First come named moves, each a turn or a mirror, each shown by rows before and after it. For each pair of rows after them, which moves, in which order, take the first row to the second? The first pair is done for you.
j785:
-0.97 -1.38 0.32 0.39 0.78 1.21 -1.28 -0.12 -2.38 -0.62 0.55 -0.66 |-> 0.63 0.07 -1.24 2.27 -0.20 1.30 -0.19 0.37 -1.55 -0.80 -0.45 -0.97
2.49 2.28 -2.15 1.44 -1.42 -1.55 0.31 0.22 0.45 0.15 -1.56 0.52 |-> -1.28 -0.93 1.44 -2.91 0.66 -1.84 -2.07 -0.67 -1.52 0.79 0.59 1.19
-1.86 -2.08 0.48 0.98 0.42 1.65 1.57 0.46 0.15 -1.06 0.43 -0.32 |-> -1.09 -1.40 -0.23 1.82 0.09 1.68 2.13 0.65 0.56 -1.25 -0.06 -0.48
0.83 1.39 -0.66 1.01 -0.19 0.03 -1.34 0.00 -0.91 0.38 -0.23 0.18 |-> -0.12 0.61 0.30 -0.14 0.35 0.01 -1.95 -0.26 -1.49 0.60 0.34 0.40
j112:
0.03 -0.42 -0.57 1.32 0.96 1.24 -1.86 1.14 -3.45 -0.24 0.10 -0.41 |-> 0.30 0.99 1.28 -2.43 0.50 -1.91 -2.26 -0.18 -1.37 1.21 0.18 0.84
1.09 1.71 -0.61 0.46 -0.88 -0.81 0.50 0.30 0.86 0.72 -0.31 0.13 |-> 0.94 1.26 -1.05 1.44 -0.71 0.06 0.70 0.67 0.30 0.32 -0.35 -0.26
0.13 -0.79 -0.07 0.05 -0.49 -0.71 0.74 -1.44 1.01 0.30 0.32 1.26 |-> 0.06 -1.32 -0.73 1.35 -0.41 0.34 0.87 -1.03 0.20 -0.23 0.28 0.80
1.35 3.88 -1.49 3.09 -1.19 -0.38 1.24 1.22 1.66 -0.70 -1.19 -0.29 |-> 1.47 4.35 -0.83 1.96 -1.36 -1.40 1.17 0.76 2.27 -0.26 -1.11 0.20
j882:
1.25 0.78 0.59 -1.45 0.22 -0.96 -0.61 -0.38 -0.53 -0.05 -1.87 -0.25 |-> 1.64 0.92 0.21 -0.82 0.19 -0.69 -0.59 -0.14 -0.82 -0.19 -2.02 -0.45
0.45 0.44 1.32 0.66 0.61 1.67 0.92 0.51 -0.85 -0.56 0.59 -0.87 |-> 0.39 0.57 1.30 0.80 0.26 1.49 1.63 0.48 0.09 -0.76 0.48 -0.67
0.73 -0.28 0.38 1.53 0.52 0.74 -1.97 0.35 -4.06 0.26 -1.29 -0.23 |-> 1.30 0.62 -1.08 3.69 -0.90 1.00 0.70 0.68 -1.39 -0.56 -2.05 -0.20
-1.67 -0.13 0.50 -0.97 0.08 -0.92 -0.21 -1.34 0.95 -0.40 0.88 1.59 |-> -1.30 -0.38 0.49 -0.84 0.77 -0.37 -1.73 -1.06 -1.25 -0.21 0.93 1.08

Each pair is two moves apart.
0.16 -0.22 -0.11 1.35 -0.86 0.67 2.66 -0.33 2.69 -1.00 0.15 0.64 |-> -0.86 -0.80 1.93 -1.80 -0.08 -0.64 0.96 -1.11 2.12 0.00 1.06 1.26 : j112, j882
3.15 1.43 0.89 -1.71 -0.04 -1.30 -1.44 0.26 -0.17 1.48 0.11 1.04 |-> 2.75 0.79 1.22 -1.76 0.52 -0.71 -2.19 0.44 -1.13 1.42 0.37 0.92 : j882, j785
1.28 1.73 -0.56 -0.53 -1.74 -1.62 2.42 -0.43 6.30 0.93 -1.21 1.76 |-> -4.53 -4.84 2.08 -1.74 1.72 2.07 -0.28 0.14 0.67 -0.29 1.57 0.99 : j112, j785
-2.50 -1.39 -0.66 -0.38 2.00 0.85 0.88 0.39 -1.42 -0.49 0.59 0.09 |-> -2.02 -0.98 -1.59 0.86 1.51 1.15 1.87 0.63 -0.65 -0.82 0.13 -0.05 : j882, j882
-2.48 -1.11 0.41 0.58 -0.29 0.58 1.61 0.41 1.18 -0.72 0.86 0.70 |-> -1.29 -0.04 -0.22 0.97 -0.94 -0.01 2.11 0.34 2.19 -0.52 0.31 0.84 : j112, j785
-0.28 0.40 1.75 -2.38 0.29 -1.34 0.38 -0.76 1.46 0.75 0.57 1.31 |-> 2.87 2.20 -0.86 0.93 -0.18 -0.37 -0.16 0.28 -0.23 0.68 -0.83 0.16 : j882, j785
-0.95 -2.60 1.73 -1.02 0.76 0.03 -0.15 -0.25 -1.11 0.43 1.67 0.64 |-> 1.98 -0.33 -1.22 2.78 -0.81 0.52 1.66 0.56 0.19 -0.14 -0.02 -0.04 : j112, j785
1.82 -1.15 -0.22 1.38 0.54 -0.70 1.15 0.65 0.34 0.04 -0.23 0.31 |-> 0.99 -1.57 1.08 -0.59 0.88 -1.59 0.51 0.09 0.34 0.64 0.27 0.72 : j112, j785
1.38 0.09 -1.87 3.99 -1.71 1.70 1.76 0.51 0.92 -1.65 -0.97 -1.61 |-> -2.01 -1.30 2.68 -2.82 -0.91 -1.45 0.85 -1.57 2.90 -0.26 0.90 0.49 : j882, j882
-1.16 -0.96 0.28 -1.50 1.26 0.05 -1.19 -1.50 -1.14 -0.17 0.93 0.49 |-> 0.31 -0.15 -2.09 1.93 0.35 1.34 0.18 -0.62 -0.96 -1.12 -0.05 -0.31 : j882, j882
-1.69 -0.77 0.23 -0.83 -0.27 -0.45 0.76 -0.34 0.84 -0.76 1.33 0.44 |-> 0.57 0.75 -1.68 1.42 -0.89 0.03 0.72 0.29 0.35 -0.76 0.25 -0.25 : j882, j785
2.00 1.42 -2.02 1.56 0.45 0.19 1.27 -0.19 2.11 0.23 -1.09 -0.85 |-> -1.05 -0.90 1.30 -2.84 1.99 -0.62 -0.67 -1.19 0.96 1.00 0.78 -0.10 : j112, j785
1.03 1.57 1.39 -2.03 -0.03 -2.24 -1.00 -0.99 0.41 1.40 0.40 0.73 |-> -0.61 -1.37 0.14 1.53 1.18 1.71 -1.18 0.42 -2.89 -0.37 0.95 -0.74 : j112, j785
-1.77 -0.95 0.97 0.13 0.36 1.29 1.07 -0.72 -0.04 -0.98 1.29 1.54 |-> -0.16 1.03 0.49 -0.09 -0.64 -0.22 1.77 -0.99 1.82 -0.48 0.43 1.94 : j785, j112
-1.23 -0.23 -0.49 1.49 0.53 1.92 0.43 0.49 -0.49 -0.75 -0.35 -0.58 |-> -2.21 -0.57 0.32 0.38 0.50 1.42 1.03 0.13 0.66 -0.70 -0.01 -0.14 : j882, j785
-2.25 -3.40 1.65 -1.11 0.89 1.01 2.30 0.15 1.15 -0.91 0.44 0.28 |-> -1.94 -3.17 2.60 -2.52 1.49 0.30 0.54 -0.16 -0.25 -0.09 0.70 0.45 : j882, j112
0.59 2.14 1.03 -0.17 -1.03 -1.66 -0.89 0.04 1.25 -0.57 -0.31 -0.79 |-> 0.33 0.89 0.15 2.00 -0.37 0.48 -1.24 0.92 -0.93 -1.38 -0.17 -1.70 : j882, j112
1.42 1.90 -0.51 0.46 -0.23 -0.91 -1.13 -0.19 -0.24 0.45 -0.23 -1.27 |-> -0.53 0.47 1.08 -1.58 0.37 -1.25 -1.44 -0.72 -0.18 0.58 0.73 -0.69 : j882, j785
